(in the rows, 100 means zero)
The rows of R fall into 3 groups, and each row is roughly a mix of its group's hidden directions.
R:
[[97, 122, 109, 95, 137, 144, 95, 70, 84, 63],
[96, 95, 60, 144, 127, 83, 83, 76, 69, 102],
[72, 101, 102, 62, 85, 120, 73, 109, 55, 71],
[133, 106, 117, 95, 91, 63, 79, 110, 114, 47],
[88, 103, 90, 67, 97, 80, 98, 115, 55, 149],
[109, 104, 77, 149, 106, 83, 124, 77, 135, 127],
[108, 100, 107, 117, 142, 119, 118, 103, 129, 152],
[100, 117, 90, 149, 109, 112, 65, 91, 76, 61],
[99, 128, 133, 62, 115, 140, 108, 99, 113, 133],
[105, 80, 104, 98, 93, 78, 123, 137, 129, 153],
[86, 78, 89, 85, 98, 61, 103, 115, 71, 154],
[122, 102, 130, 117, 106, 125, 111, 71, 145, 66],
[116, 94, 77, 138, 124, 130, 103, 89, 125, 55],
[109, 95, 93, 107, 43, 60, 109, 90, 88, 66],
[95, 99, 95, 99, 44, 73, 94, 97, 73, 58],
[109, 105, 70, 142, 94, 99, 66, 82, 62, 127],
[65, 134, 113, 78, 55, 110, 77, 121, 104, 83],
[106, 138, 114, 134, 87, 80, 111, 103, 109, 153],
[127, 112, 121, 107, 109, 167, 93, 102, 83, 113],
[98, 92, 87, 99, 130, 154, 118, 73, 130, 121],
[108, 100, 76, 115, 114, 88, 137, 70, 128, 146],
[95, 115, 75, 121, 138, 116, 81, 58, 63, 95],
[93, 92, 68, 73, 92, 81, 99, 47, 67, 116],
[81, 111, 73, 104, 131, 117, 119, 75, 109, 154],
[94, 122, 76, 122, 101, 141, 85, 105, 114, 47],
[99, 119, 144, 61, 77, 125, 105, 118, 127, 80],
[76, 87, 70, 115, 144, 56, 113, 89, 104, 79],
[111, 89, 142, 89, 78, 42, 103, 103, 92, 118],
[89, 113, 89, 66, 52, 76, 80, 65, 81, 104],
[109, 85, 74, 92, 121, 70, 105, 112, 50, 137],
[80, 131, 97, 81, 89, 99, 114, 87, 74, 160],
[98, 103, 127, 121, 126, 109, 112, 148, 139, 77],
[103, 98, 64, 141, 108, 105, 87, 115, 100, 45],
[103, 75, 84, 47, 83, 90, 124, 62, 82, 105],
[66, 112, 93, 90, 106, 133, 108, 97, 74, 155],
[131, 112, 94, 117, 117, 65, 125, 81, 142, 127],
[95, 100, 83, 115, 81, 54, 79, 135, 67, 74],
[94, 111, 110, 145, 138, 100, 97, 143, 128, 108],
[84, 94, 85, 119, 97, 117, 137, 88, 99, 161],
[109, 130, 89, 73, 125, 158, 106, 83, 87, 108],
[112, 92, 140, 112, 97, 113, 69, 143, 98, 61],
[79, 82, 82, 113, 133, 49, 123, 117, 126, 105],
[101, 77, 130, 80, 92, 59, 114, 93, 97, 151],
[61, 69, 59, 112, 94, 79, 94, 127, 93, 130],
[114, 99, 61, 91, 144, 133, 112, 90, 72, 125],
[89, 125, 110, 110, 149, 131, 83, 113, 112, 139],
[106, 93, 91, 98, 50, 65, 98, 91, 86, 52],
[68, 136, 98, 128, 122, 130, 79, 107, 93, 138],
[128, 86, 153, 88, 99, 74, 120, 73, 115, 121],
[95, 129, 101, 107, 112, 131, 71, 65, 72, 60],
[104, 115, 124, 129, 128, 122, 104, 120, 117, 153],
[124, 114, 121, 82, 61, 148, 84, 94, 81, 121],
[139, 115, 116, 110, 124, 135, 111, 70, 117, 64],
[117, 112, 95, 87, 81, 136, 81, 64, 60, 130],
[81, 92, 102, 99, 67, 43, 85, 132, 78, 105],
[124, 107, 108, 80, 85, 154, 92, 70, 66, 101],
[99, 105, 137, 55, 109, 119, 130, 120, 135, 105],
[90, 97, 92, 113, 74, 48, 79, 134, 75, 79],
[112, 104, 90, 164, 82, 78, 119, 91, 128, 111],
[81, 95, 69, 124, 112, 151, 99, 94, 137, 79],
[76, 124, 112, 70, 116, 128, 94, 107, 74, 150],
[107, 112, 129, 127, 131, 133, 104, 143, 127, 103],
[112, 107, 84, 153, 79, 71, 125, 82, 124, 120],
[127, 90, 109, 140, 104, 84, 85, 112, 133, 53],
[95, 120, 123, 132, 138, 114, 98, 140, 131, 118],
[103, 96, 69, 117, 133, 155, 111, 82, 122, 90],
[74, 97, 101, 58, 78, 115, 80, 107, 54, 73],
[104, 118, 96, 127, 148, 142, 88, 79, 77, 87],
[76, 94, 87, 55, 83, 108, 83, 94, 61, 63],
[81, 86, 99, 109, 104, 48, 117, 134, 139, 91],
[80, 96, 109, 45, 80, 114, 94, 108, 53, 95]]
One row of each group comes first, with its name. Which group is each row after those in?
[96, 131, 110, 106, 154, 139, 95, 89, 97, 127]	<61>
[125, 82, 95, 88, 110, 79, 86, 97, 121, 35]	<99>
[93, 78, 121, 110, 104, 124, 118, 71, 159, 111]	<120>

[86, 81, 113, 75, 91, 65, 107, 105, 85, 160]	<120>
[122, 115, 116, 91, 159, 105, 96, 105, 135, 126]	<99>
[91, 86, 102, 57, 94, 93, 121, 78, 103, 43]	<61>
[119, 84, 102, 145, 103, 89, 99, 96, 126, 46]	<120>
[68, 123, 79, 69, 110, 114, 106, 79, 74, 145]	<99>
[103, 92, 77, 155, 126, 106, 112, 87, 141, 112]	<99>
